Each row of A is roughly a mix of the hidden directions of one of several groups; one row fits no group.
A:
[[ 3.69 -0.04  1.19 -0.13 -2.39 -1.59 -1.24  0.69 -4.59  0.91]
 [ 0.09  2.24  0.08 -4.95 -1.63 -2.86 -1.13  0.10 -1.73 -1.57]
 [ 0.96 -3.39 -2.81  1.02  1.60  1.51 -0.77  2.62 -1.29  3.43]
 [ 1.00 -1.11 -4.12  0.29  1.06 -2.39  1.78 -0.21 -3.98  1.41]
 [ 1.54 -2.23 -4.10 -2.91 -0.02 -2.02 -0.61  2.20  2.09 -0.95]
 [-1.81 -2.15 -1.74  1.39  2.35  1.27  3.46 -0.19  3.68  1.27]
 [ 3.58  0.55 -0.67  1.75 -1.97 -0.70  1.41 -1.43 -0.27  4.70]
 [-1.89  2.79  0.74 -3.61 -2.97 -2.63 -0.98  1.00 -1.68  1.32]
 [ 0.03 -1.38 -4.03 -1.29  0.44  2.98 -0.17 -0.71  3.28 -2.65]
 [ 2.20 -0.14 -2.08  0.49  0.74  1.47 -1.87  3.68  1.93  3.78]
 [ 0.09  1.24  4.53 -1.12 -1.27 -2.18  1.90 -0.95 -3.22 -1.62]
 [-0.84  3.99 -3.45  0.42  1.34  1.66  0.71  1.89  2.95 -1.08]
 [-2.22  0.14 -0.43 -5.13 -0.81  0.94  3.37 -0.34 -1.62  0.30]
 [ 0.05 -2.54 -0.46 -0.08  0.11 -1.86 -2.67 -1.00 -4.41  3.08]
 [-1.60  0.49  2.05  0.93  1.58 -1.00  2.64 -2.01  4.84 -1.14]
 [-0.14  0.46 -0.14 -4.81  1.62  2.82 -1.72  0.22 -1.10  3.01]
 [ 1.12 -3.17 -0.64  1.32 -0.51 -0.96 -0.71  0.90  2.37 -5.06]
 [ 0.26 -1.57 -4.40 -0.85  0.95  1.65  2.23 -0.56  2.64 -2.95]
 [ 3.00  2.10 -0.99 -0.34 -1.70 -2.09 -0.55  3.36  2.56 -2.69]
 [-0.27 -3.00 -4.06  1.82  1.31  3.10 -2.16  0.92  0.23  1.19]
 [-1.83 -1.53  1.73  3.16  2.86  1.66 -0.21  3.89  1.53 -0.27]
 [-2.01 -2.53 -3.76  0.01  2.84  1.93  0.63  2.05 -0.01  2.48]
 [-1.33  2.63  4.34 -2.08 -0.22 -2.20  3.09 -0.10  0.51 -0.81]
 [ 0.18 -5.40 -2.47  2.73  1.21 -1.48 -0.19 -0.05  0.02 -0.85]
 [-2.16 -2.11  0.42 -1.63  0.72  3.22  0.50  3.81 -0.26 -3.08]
 [-0.47  0.70 -0.69  2.85  0.02  3.05  0.97 -4.21  2.03 -2.42]
 [ 1.15 -2.81 -4.49  0.93  0.81  0.99  2.88  0.84  1.26 -2.16]
 [ 1.96 -1.09  0.01 -1.08 -1.09  0.75 -1.69  3.51 -4.01  2.84]
 [-1.06  0.11 -0.55  0.27 -0.70 -0.19  1.04 -6.23 -0.73 -2.18]
 [-0.19 -0.77  1.06  2.13 -0.56 -0.24 -0.88  1.25 -5.03  3.58]
 [ 1.69 -2.67 -4.48  1.69  0.14 -0.86 -0.22  2.40  1.90 -2.02]
 [-2.72 -0.40  2.08  0.48  2.60  1.56 -1.38  4.55  0.48 -1.74]
 [-1.77 -4.24 -0.69 -0.15  1.69  2.79  0.28  0.64 -1.78  3.34]
 [ 2.36 -3.54 -3.45  1.28  1.13  1.10  2.32  1.82  0.64 -1.99]
 [-1.05 -3.33  2.79 -1.70  0.34 -2.25  2.16 -0.37 -3.17  2.05]
 [-0.86 -3.72  0.05  2.10  2.09  3.65 -0.95  1.70  2.12  1.49]
 [-0.84  2.48  0.20  0.26  1.71 -2.23  4.77 -0.33 -2.49 -1.79]
 [-3.79  0.16  0.95 -2.02  1.19  2.57  1.41 -3.66  2.02 -0.54]
 [-0.53 -3.52 -3.36 -0.13  2.37 -0.58  1.45 -0.88  3.44  1.59]
 [ 0.77  1.70 -0.64 -3.35 -0.86 -3.35 -3.45 -0.54 -2.53  1.23]
 [ 0.84  1.58 -3.09 -3.59 -1.33 -2.05 -0.95  1.81  2.93 -1.68]
 [-2.48 -2.30 -1.50  1.92  3.07  3.87  0.48  1.67  1.52  0.25]
 [ 0.17 -0.58 -0.35  2.19  2.68 -3.82 -0.79 -0.24  1.97  3.95]
 [-4.39  1.21  0.03 -0.47  0.94  0.42 -1.28 -2.31  3.90  1.72]
 [-3.15 -0.91 -2.00  2.65  0.46 -0.18  4.37 -0.60  1.17  2.09]
 [-3.54  2.03  1.83 -1.57  2.46  0.18  1.14  0.52  2.97 -2.88]
 [ 1.65  3.59  1.44 -1.06 -3.20 -2.26 -1.17 -2.32  0.39 -2.48]
 [-2.33  2.08 -2.46 -3.28 -2.14 -1.84 -2.91  1.05 -0.81  1.55]
 [-1.56 -0.47  0.97  4.67  1.53  0.40  0.62 -2.18  1.81 -3.30]
 [ 0.64 -1.47  4.04 -1.53  0.78  1.73 -1.66  0.70 -3.81  2.14]
 [-0.63  3.65 -0.65 -2.94  0.92  2.96  0.43 -3.80 -0.32  0.12]
 [ 1.41 -1.82 -4.14  3.27  0.11 -1.40 -2.08  2.33  1.50 -0.28]
 [ 3.35 -0.77  1.20 -0.63 -2.25 -4.12 -0.38 -1.80 -2.45  1.45]
 [ 3.45 -2.45 -2.18  4.13 -0.51 -0.17 -0.39  1.76  1.27  1.54]
 [-2.71  0.93  2.76  2.20  0.83  4.40  0.69 -2.23 -0.87 -0.50]
 [ 0.91 -3.51 -2.54  1.86 -0.88 -1.41  3.19  2.86 -1.18 -1.25]
 [ 1.79 -1.85 -1.09  1.71  0.88 -1.67 -1.83  5.29  1.23  0.01]
 [ 0.61  1.55 -1.69  2.64  3.23  0.32  3.92  2.65 -1.28 -0.25]
 [-0.63  0.69 -1.52  1.22  3.27  1.05  3.61  3.63 -1.87  1.02]
 [ 1.12  1.57 -3.39 -0.33  2.09  1.69  3.18 -1.15  3.63  0.07]
 [-1.83 -1.76 -4.25  0.74  0.60 -0.19 -0.31 -3.99 -1.11 -2.12]
 [ 3.65 -2.23 -3.87  2.01 -0.67 -0.43 -2.06  1.71  1.20  0.74]
 [-0.64  2.72 -5.95 -0.46  0.84  0.38 -0.04  0.71  1.55 -0.05]
 [ 0.65  1.98  2.02 -3.10  0.03  1.47  2.40 -2.82  0.90 -3.53]
 [-3.18 -4.05  0.91 -1.76  1.08  1.11 -1.59  0.08  3.19 -1.29]
 [ 0.24  0.26 -1.69  2.49  3.21  1.90  2.70  3.59 -1.88  0.56]
 [-1.66 -1.47 -3.25 -3.06 -1.01 -1.24 -0.90 -1.30 -4.08  0.81]
 [ 1.25 -1.38 -4.96  0.38  0.45  0.76 -1.26  1.73 -3.16  1.92]
 [-1.92 -3.24 -0.20 -0.20  1.33  3.44 -0.60  2.72 -3.11  1.38]
 [-2.54  1.10  3.05  2.13  1.99 -0.55  1.12  1.38  2.14 -3.69]
 [ 1.41  0.63  4.43 -0.32 -1.58 -1.12  0.05 -1.21 -0.37 -4.44]
 [ 2.67 -3.22  0.32  1.69  1.43  1.85  2.60  1.51 -3.33  1.04]
 [-1.89 -1.52  0.78  4.41 -1.02 -2.45 -0.08  1.63 -1.38  3.10]
 [ 3.06  1.04  0.33  2.70 -2.19 -2.80 -1.49 -2.08 -2.57  1.88]
 [ 1.60  2.83 -0.32 -4.11 -1.24  1.02 -1.55 -0.94 -3.50 -1.21]
 [-0.01  2.48 -0.64 -1.27 -0.65 -4.32  1.94 -3.39  1.94 -0.95]
 [ 2.35  1.53  2.09 -1.28 -3.29 -0.72 -2.13  0.30 -4.09 -0.77]
 [ 4.00 -2.67 -3.15 -0.28 -3.23 -0.71  0.71  1.27 -0.98 -0.23]
 [-0.77  3.59  2.49 -3.58 -0.56 -0.23 -1.51  3.15 -1.43 -0.20]
 [-3.52 -0.09 -1.04  3.21 -2.06 -0.81  1.28 -1.69 -3.67  0.74]
 [ 2.90  1.95  2.35 -0.45 -0.61 -2.54  2.06  2.44 -3.19  1.43]
 [ 2.96  3.50  2.63  2.09 -1.80  0.22 -0.94 -0.19  1.64 -2.82]
 [ 2.39  0.83 -1.23 -3.70 -2.52  0.86 -1.21  3.95 -1.16 -0.19]
 [-0.87  3.22  0.20 -1.54  2.23 -1.14  0.46  4.44  1.36 -2.38]
 [-0.81 -4.38 -3.11 -1.65  0.19 -1.40 -0.01 -3.15 -1.54 -0.82]
 [ 3.41 -2.23 -1.00  1.78  2.05  0.71  2.63  1.20  3.09 -1.95]
 [ 0.33  2.43  1.21 -3.93 -2.34 -1.84 -1.43  0.19 -3.51 -1.01]
 [ 1.03 -0.53 -3.82 -0.85 -2.07 -2.00 -2.08 -2.99 -2.95 -0.52]
 [ 0.76 -0.29 -2.25 -1.97  0.67 -5.09 -2.75  0.61  0.70 -1.69]
 [ 1.57 -4.88 -1.45  2.89  1.44  0.88  0.54  2.55 -0.78  0.43]
 [-2.35  1.46  2.60 -2.49  0.40  0.30 -2.63  2.74 -2.81 -2.01]
 [ 0.86  2.36  3.97  0.32 -0.59 -1.09 -1.81  0.63 -2.98  3.30]
 [-3.46 -2.38  1.72  0.95  2.05  3.59 -0.18 -0.64 -2.50  1.37]
 [ 1.01 -3.49 -1.79 -0.12  1.76  1.34  2.78  0.81  3.37 -2.49]
 [ 0.45 -3.50  0.09 -2.44  1.45  2.00 -2.93  2.53 -1.84  2.08]
 [ 0.81  3.27  0.48 -4.44 -1.27  0.00 -3.25 -0.30 -1.88 -0.02]
 [-0.14 -2.27 -2.52  1.96  1.88 -1.76  1.05 -0.98  4.08 -2.55]
 [ 1.86  0.58  2.13 -1.50  1.55  3.00  2.04 -0.40 -3.54  2.89]
 [-2.93 -0.90 -0.12  3.39 -1.76 -3.54 -2.10  0.73  2.33 -0.53]
 [ 0.30 -0.67 -2.57 -1.79 -0.61  3.16 -2.37  2.34  0.32 -3.91]
 [ 0.39 -3.59 -1.85 -1.26 -1.97  0.74 -4.44 -1.29 -0.44  1.77]]
Here is one row of each group, with its name. Which group are the others in?
[-3.02  0.88  2.08 -1.88 -2.05  0.06 -1.05 -1.18 -4.60  1.26]  W
[-3.75 -3.39  1.93 -1.11  1.88  0.19  1.41 -1.16  2.87  1.25]  H
[ 0.85  1.62  0.25 -3.14 -1.99 -0.23  0.21  3.52  0.28 -4.17]  S

[-0.83  2.97 -3.19 -0.37 -0.43  0.52 -1.28 -1.60  4.38 -1.88]  H
[-2.25  3.56  1.99 -3.55  1.64 -1.27 -1.59  2.28  0.81 -0.54]  S
[-1.95 -0.66  0.22  2.90  2.63  0.38 -0.14  0.86  3.23 -4.02]  S
[ 1.67  0.02  5.74  1.61 -0.09  0.84  0.97  2.03 -1.71 -0.42]  H
[-2.85  0.38 -1.06  2.83 -0.28 -1.10  3.18 -2.04  3.55 -1.28]  W
[-1.67  2.38  4.70 -3.27 -0.48  0.14  0.72 -2.18  0.51 -0.35]  W
[-1.15  1.32  4.68  3.84  0.56  0.40  2.05  0.09 -0.80  1.46]  S
[-0.08 -3.15 -2.47  1.65  3.05  1.03  1.64  2.35 -1.63  2.69]  H
[-2.88 -0.45 -1.38  1.43 -1.05 -0.33 -0.83 -2.94  2.30 -4.35]  W
